Each row has a name. Each question is about the rows just above it.

|  10 | -14 |  19 |  18 |  20 |  25 | -29 |  16 |  -1 | = Z_900
|  14 |  -8 |  16 | -62 |  -1 | -10 |  -7 |  -1 | -32 | = Z_607
| -3 | -1 | -1 |  0 |  8 | -8 | -8 |  0 |  2 | = Z_145
|   14 |   -9 |   16 |    0 |  -16 |   38 | -102 |  -21 |  -36 | = Z_997
|   6 |  -2 |   8 | -19 |  -8 |  -5 |   5 |  -5 |  -8 | = Z_826
| -8 | -9 | 16 | 14 | -1 | -4 | -7 |  2 |  7 | = Z_782
|   4 |  13 | -13 |  -6 |  -1 |   1 | -14 |   3 |  -3 | = Z_778
|  12 |   1 |  -4 | -63 |  -1 | -10 |   2 |   8 | -48 | = Z_482
|  -31 |  -23 |   -5 |  -40 |  -16 |   38 | -102 |  -21 |  -36 | = Z_634
After | 18 | 20 |, its row goes on with  |  25 | -29 |  16 |  -1 |
Go on from | 14 | -8 | 16 | to the end of its row.  | -62 |  -1 | -10 |  -7 |  -1 | -32 |
After | -63 |  -1 | -10 |, its row goes on with  |   2 |   8 | -48 |
The rest of the row after |  10 | -14 |  19 |  18 |  20 |:  |  25 | -29 |  16 |  -1 |

|  92 | -17 |  16 | -69 | : Z_515
| -68 | -66 | -19 |  64 | : Z_379
| -69 | -57 | -59 |  65 | : Z_914
| -69 | -57 | -19 |  63 | : Z_678
After | -57 | -59 |, its row goes on with  | 65 |
After | -69 | -57 | -19 |, its row goes on with  | 63 |

|   0 | -47 | -44 |   7 | -21 |   7 |  -3 | = Z_576
|   8 |  38 |   0 |  22 |   0 | -16 | -13 | = Z_76
|   0 |   2 |   2 |  30 |   5 |  13 | -37 | = Z_408
|  12 |  13 |  12 | -10 | -17 |  -1 |  17 | = Z_551
|   1 | -64 |  -5 |  -2 |  29 |   7 |  -7 | = Z_780
|  54 | -45 | 106 | -10 | -38 |  56 |   0 | = Z_459
|   7 |   3 |  24 |   6 | -14 |  13 |  -8 | = Z_300
| -32 | -47 | -45 |  22 |  -1 |  -1 | -38 | = Z_431
|  19 | -36 |   3 | -21 |   8 |  -6 |   0 | = Z_507
|   9 |  38 |  -1 | -11 | -14 |  14 |  22 | = Z_286
After | -14 |  13 |, its row goes on with  | -8 |
Go on from |  9 | 38 | to the end of its row.  |  -1 | -11 | -14 |  14 |  22 |
Go on from | 22 |  0 | to the end of its row.  | -16 | -13 |
The rest of the row after |  0 | 22 |:  |   0 | -16 | -13 |
After | -47 | -45 |, its row goes on with  |  22 |  -1 |  -1 | -38 |

|  22 |  20 | -10 |  10 |  -6 |  23 | -21 |  -9 |  10 |  -4 |  -7 | -16 | -13 |  -6 |  18 | -28 | -13 | -14 |  -5 | -31 |   1 | -12 |  14 |   8 |  54 |  79 | -33 | -53 | -59 |   2 | -12 |  24 |   1 |  44 |   3 |  35 | -33 |  71 |  65 |  26 | -33 | = Z_667
|  22 |  20 | -10 |  10 |  -6 |  23 | -21 |  -9 |  10 |  -4 |  -7 | -16 | -13 |  -6 |  18 | -28 | -14 | -14 |  -5 | -31 |   1 | -12 |  14 |   8 |  13 |  -9 |  24 |  13 |   3 |   2 | -12 |  -4 |  -6 |   9 |   3 |  35 | -32 | -26 |   7 | -19 |  13 | = Z_276
|  22 |  21 | -10 |  10 |  -6 |  23 | -21 |  -9 |  10 |  -4 |  -7 | -16 | -13 |  -6 |  18 | -28 | -14 | -14 |  -5 | -32 |   1 | -12 |  14 |   8 |  13 |  -9 |  24 |  13 |   3 |   2 | -12 |  -4 |  -6 |   9 |   3 |  35 | -32 | -26 |   7 | -19 |  22 | = Z_716
Whose row is |  22 |  20 | -10 |  10 |  -6 |  23 | -21 |  -9 |  10 |  -4 |  -7 | -16 | -13 |  -6 |  18 | -28 | -14 | -14 |  -5 | -31 |   1 | -12 |  14 |   8 |  13 |  -9 |  24 |  13 |   3 |   2 | -12 |  -4 |  -6 |   9 |   3 |  35 | -32 | -26 |   7 | -19 |  13 |?  Z_276
After | -12 |  24 |   1 |, its row goes on with  |  44 |   3 |  35 | -33 |  71 |  65 |  26 | -33 |
After | -13 | -14 |  -5 |, its row goes on with  | -31 |   1 | -12 |  14 |   8 |  54 |  79 | -33 | -53 | -59 |   2 | -12 |  24 |   1 |  44 |   3 |  35 | -33 |  71 |  65 |  26 | -33 |
After |  -6 |  18 | -28 | -13 | -14 |, its row goes on with  |  -5 | -31 |   1 | -12 |  14 |   8 |  54 |  79 | -33 | -53 | -59 |   2 | -12 |  24 |   1 |  44 |   3 |  35 | -33 |  71 |  65 |  26 | -33 |

|  31 | -75 | -40 |  43 |  16 |   6 |  -3 | -40 |  12 |  22 |  -8 |  -2 |  26 | -62 |   5 | -59 |  23 | -24 |  12 |  -8 |  76 | -30 |  12 |   4 | = Z_970
| -5 |  0 | -2 |  1 | -2 |  7 |  2 |  1 | -5 | -7 |  3 | -1 | -2 | -2 |  0 |  4 |  1 |  0 |  6 |  3 |  4 |  2 |  6 | -3 | = Z_436
| -14 |   0 |  -2 |   1 |  27 |  -2 | -58 |  66 |  68 |   6 |  -1 |   1 |  -2 |  -2 |   0 |  -4 |   1 |   0 |   4 |  -1 |   4 |   2 |   4 |  -3 | = Z_707
| -5 |  0 | -2 |  1 | -2 |  7 |  2 |  1 | -5 | -7 |  3 | -1 | -2 | -2 |  0 |  4 |  1 |  0 |  2 |  3 | -4 |  2 |  2 | -3 | = Z_888
|   7 | -76 | -40 | -22 |  27 |  -3 | -58 |  66 |  68 |  19 |   4 |  -2 |  53 | -40 |  16 |  35 | -48 |  33 |  29 |   4 |  13 | -34 |  29 | -90 | = Z_176
|  13 | -56 | -25 | -16 |  27 |  -1 | -43 |  42 |  57 |  19 |   1 |  -1 |  35 | -25 |  10 |  27 | -32 |  24 |  14 |   1 |  13 | -26 |  14 | -67 | = Z_216
|  13 | -56 | -25 | -16 |  27 |  -1 | -43 |  42 |  57 |  19 |   1 |  -1 |  35 | -25 |   0 |   4 |   1 |   0 |  -3 |   4 |  -4 |  -2 |  -3 |  -3 | = Z_766
Go on from | -76 | -40 | to the end of its row.  | -22 |  27 |  -3 | -58 |  66 |  68 |  19 |   4 |  -2 |  53 | -40 |  16 |  35 | -48 |  33 |  29 |   4 |  13 | -34 |  29 | -90 |
After |  27 |  -3 | -58 |  66 |  68 |, its row goes on with  |  19 |   4 |  -2 |  53 | -40 |  16 |  35 | -48 |  33 |  29 |   4 |  13 | -34 |  29 | -90 |
After | 19 |  4 |, its row goes on with  |  -2 |  53 | -40 |  16 |  35 | -48 |  33 |  29 |   4 |  13 | -34 |  29 | -90 |
After | 66 | 68 |  6 | -1 |, its row goes on with  |  1 | -2 | -2 |  0 | -4 |  1 |  0 |  4 | -1 |  4 |  2 |  4 | -3 |

